Named turns come first, each shown by rows before and after it. Which turns, in which order, take the first row of each pair that follows to the second? Write the first one first, as in the answered first pair.
B:
[  0  10 -12 -21 -21  31   2 -17  16 -13  26  27  10 -59 -20  15   0 -11
  12 -58   8 -31  -5  22  -8 -16  23  11  -2   8  12   9 -12 -15 -20 -43
  35] -> [-20   5   7 -18 -18  22  -7 -18  13  -1  -6  14  -9  -7 -34 -11 -19 -13
   1 -33  11  -5 -44   6 -29  20  -2 -14   5  66   3 -15 -38 -18 -43   6
 -34]
[-11  -9 -19   1  22   5  -8 -13   8   7   9 -22 -17  47  13   8  16  -5
   4  35 -30 -16 -11 -29  29 -10  -7 -42 -25 -34  15  39  34  -1  25 -31
  -4] -> [-19 -10 -15   0  22  16  -8 -15  11  13  -3 -21 -11  60  12  -3   7  -6
   6  40 -31  -9 -16 -33  23   6 -15 -47 -27 -15   4  38  27   2  12 -28
 -16]
[ 32  -2   8  13 -20  -2   5   6 -23  18  26   4  -5 -28  17  13   0  13
 -18  13   9  15  17  -7  37   1  -4  13   2 -27  -2  -1  -7  44   8 -21
  50] -> [ 31  11  13  -4 -27  -8   3  -1 -24  26  14  -9  -7  16  14   3 -21   9
 -21  14  10  22 -16 -28  20  13 -20   3  10  23   5 -18 -39  46  -8  -8
   7]
L:
[  5  32  13  -3   2 -19 -14  11  16  23  11 -17 -11  39  15 -24 -42  -7
 -50  19  14  16  -7 -48  27  26 -15  -3 -19  49   6   6 -35  34  -5 -11
 -19] -> [ 26  42  17 -11  -9 -27 -14   3   1  21  10 -23 -10  46  23 -29 -40   3
 -35  14  24  14 -15 -50  23  24 -15   0 -11  38  -6  15 -25  47  -2  -8
 -19]
[-20  18  -4   4 -39  11  14 -21  35  10  15  20 -14 -44 -26  50  -8 -19
  -1 -15 -16 -10  28  -4  13 -14  32  15  10  68   3  46 -20  31  19 -94
  30] -> [  0  32  22 -27  -9 -38  -8  11 -37  18  -2 -36   6  16  24  10  18  20
  52   7  54  21  13  27 -38   8 -20  56  23   1 -67  24  34  12   5  24
 -16]
[  5  -2   8  16 -14 -12   5 -11   8  30  -2   8  -2  50 -21 -13 -31  -9
 -19   7 -14  20 -29  15  10  17  -4 -10  30  26   8 -11 -25 -16   8 -12
 -22] -> [ 40   3  10   2 -29  -8  -3 -18   6  30  -3 -10   7  60 -12  -9 -36  -4
 -18  10  -6  19 -35  21  11  11  -7  10  30   8  -4  -7 -14  -3  15 -33
  -7]
G:
[-37  -4 -12 -11  12  31   8 -11   5 -31  22  22  -6 -52 -14  -9  25   9
  24 -26 -15 -25   7  27 -14 -15  11   5 -25   2  22   2  18 -42 -33   2
  19] -> [-15   7 -17 -18 -12  33  -3 -32  18 -23  13  18   3 -37 -26   0  17  -7
  27 -38 -18 -33 -20   8 -12 -21  12 -18 -29  28  30   8   5 -26 -32 -32
  18]
[-23   5  27  15   6 -10   9  50 -28  21   0  24  11 -18  -5  10   0  -6
  13   9 -20  17   4  17 -13  39 -18  10   8  46   5 -27 -26 -13 -16  40
  -6] -> [ -3  17  12   4 -13  -1  -7  29 -10  29 -13   8  26   0 -18  13 -15 -23
  13 -18 -21   6 -19  -9 -13  32  -7   3  21  72   9 -28 -44  -5 -16  12
 -18]
[  8 -30 -19 -96 -20 -20  -6 -10 -27  -9 -13 -46  -5  -2  27 -39 -10  -1
  27   6 -14  55  -3   4  -2 -41 -21  -5   8 -32 -23  -4  64 -14  16  43
 -24] -> [ 16 -30 -30 -86 -37 -17 -20 -23  -8   1 -19 -56  -6   8  33 -30 -20 -10
  22   5 -16  60  -8 -27   9 -51 -16 -27  11 -22 -17  -5  56  -3  25  19
 -23]
[ 19  60  15 -30  -2  12  39 -32  -3  -1  10  11  20 -57 -18  25   1  -5
  12 -78  35  -4 -21  51 -10 -30  -9  33  22  24 -16 -12 -17  -2  -7 -29
  35] -> [ 21   9 -22  21 -29  26  11 -31  41   6   1  -6   1 -15  -4  45 -14 -39
 -15 -25 -39 -23   1 -16  28 -33  27 -17  15   8  26 -10 -25  21  33 -84
  50]
X:
[ 81   6  20  26  42 -18 -17  25   5  34 -19 -11  -5  49  28  34  -4  13
  -5  42  26 -16   2 -16   2   8 -35  35  -5 -34  -8  -7   6  23  31  31
  24] -> [ 82  -2   0   9  29 -13 -26   9   5  24 -16 -29  10  60  31  21  19  13
  29  31  36 -16  -4 -23  -7  -8 -34  16 -10 -43 -14 -16  35  12  27  34
  14]
[ 20  -7  -6  17   9  20  24 -17  19  24  24   3 -18  14   8  13  14 -47
   1  12 -54 -33 -11 -19  29  17  41 -21  -6  31 -26  32 -15  21   3  -9
  -4] -> [ 30  -2   3  16  15  25  29  -7  18  27  19   9 -19  23  14  14  21 -41
 -13  17 -55 -29 -21 -22  26  25  33 -15  -2  29 -33  32 -14  24  12 -16
  -2]
[ 29  13  11  -7  -7 -19  56 -52   7 -14  21   0 -36   1 -40  16   9 -15
  27  27  -5 -10  32  13 -25   1  16  24  12 -32   3  21   6  16  33 -46
   7] -> [ 29   8   1  -2  -9 -17  49 -47   8 -19  27  -3 -31   8 -46  15  11 -18
  25  19  -2 -12  29  17 -25  -5  25  23  12 -32  -3  17  15   8  33 -47
   7]
C:
[ 54  65 -12 -31  -8  -8   1  -1 -30  44 -49 -24  30  35  11  10  -4 -24
   1 -46  28  18 -44  -8  16   6   2  21  42  30 -17   5 -46   9  -2 -21
  -3] -> [ 20  32 -42 -42 -15   2 -11  -9 -18   8 -29 -40  38  43  24   3  35 -28
  49 -65  30  -6 -37   7  -4 -25  28 -17  32  -2 -13   7  11 -26 -20  -9
  -1]
[-10  46  12  -7  18  23  14   6   8  13   3  14 -10 -44 -18  -3   0  20
 -12   1  42  -3 -13  34  -2  18  15  57  -9  -9   3   1 -33   4  14 -10
  10] -> [ -8  48   9 -14   7  14  14  -7   5  10   4   2  -7 -35 -10 -13  15  17
  17  -5  53  -8 -16  32 -22  10  15  56  -7 -15  -9   2 -28  -5  13  11
   6]
[-27 -64 -35  44   0  12  -4  17  32  -9  20  -6 -39  14  -9  24  13 -15
 -30  49 -36 -18  39  -4  33 -13  35 -23 -39 -40  29   3  24   3  33  10
  33] -> [ 29 -21   6  45   7  -9  18  27  12  28 -17 -10 -39  30   1  17 -28  -9
 -74  54 -17  22  23  -9  38  28  -5   8 -16  -9  17 -11 -38  46  37  17
  21]

Between the rows of a pair lie 2 to 3 turns.
[ 38   5  24  22 -13 -20  21 -10  22  17 -23  21 -11   4 -19 -11 -61   7
 -52   4 -19  12 -29 -18  30  42  -8  24 -16  70   7  -4 -94  41  -4 -25
  -7] -> [ 77  -5  30  33 -13 -43   2   6   0  15 -28 -24  -6  50  23  -5 -44  25
 -40  28 -12  14 -14 -31  39  37  -8  26  -9   0 -16   8 -60  53  34  -2
  -4]	L G
[-51   6  -3 -53 -20  16 -41   6  20  -2 -17 -23  -4  25 -36 -36  11 -24
  50  -8 -20 -13 -43 -35 -35  -4   4 -67   1  30   6 -21  14 -28 -35  23
 -54] -> [-20   7  34   6   0 -23 -24  53   7  29 -44  -4 -25  36 -30 -20 -25 -15
 -24  51 -35  26 -16 -46  -1  54 -28 -31  -5  35  18 -27 -55  22 -10  27
 -41]	G C C
[ 30  38  18 -39 -26   7  35 -18  26  61 -27  27  12 -12 -31  31 -28  -2
   2   3 -10  20  -3 -23  25  35  -8   6  12  33  30  -1 -51  33   6 -50
 -28] -> [-10   4 -17 -69 -21   7  -2 -27   7  18  -2 -15  19   8  -3   1  43  12
  91 -12  11  -4   6   1 -18  -3   5 -19  -3 -52  -4  -6  66 -21  -7  15
 -39]	L X C
[  4  35  13   7  12   0  51   7 -12   6  15  43   8 -53 -26  25 -30   7
 -35 -27   6  21  -2  18  12  15 -24  42  12  36   6   9 -47   3  -1 -36
  34] -> [ -2  33  40  -1  22 -19  40  23 -28  12   0  32   1 -14 -14  -5 -29  12
 -25 -16  31  37 -20  29  -7  26 -46  47  16  34 -11  -4 -47  -1 -26  18
 -12]	B L L
[ -5  23  18 -37  -6 -49   3 -28 -15 -21   2 -30 -22  17  -7 -43 -10 -13
  51 -25  29   0 -41  -1 -72  -4  -5 -23  21  54 -16 -27  33 -54 -41  47
 -36] -> [-46   9  31   7  38 -33  47  15 -17 -49  30  42 -34 -68 -24 -17   4  10
  15 -11 -10   1  26  45 -39   4   5   8  -8  26  18 -12  25 -65 -27  23
  20]	L G G
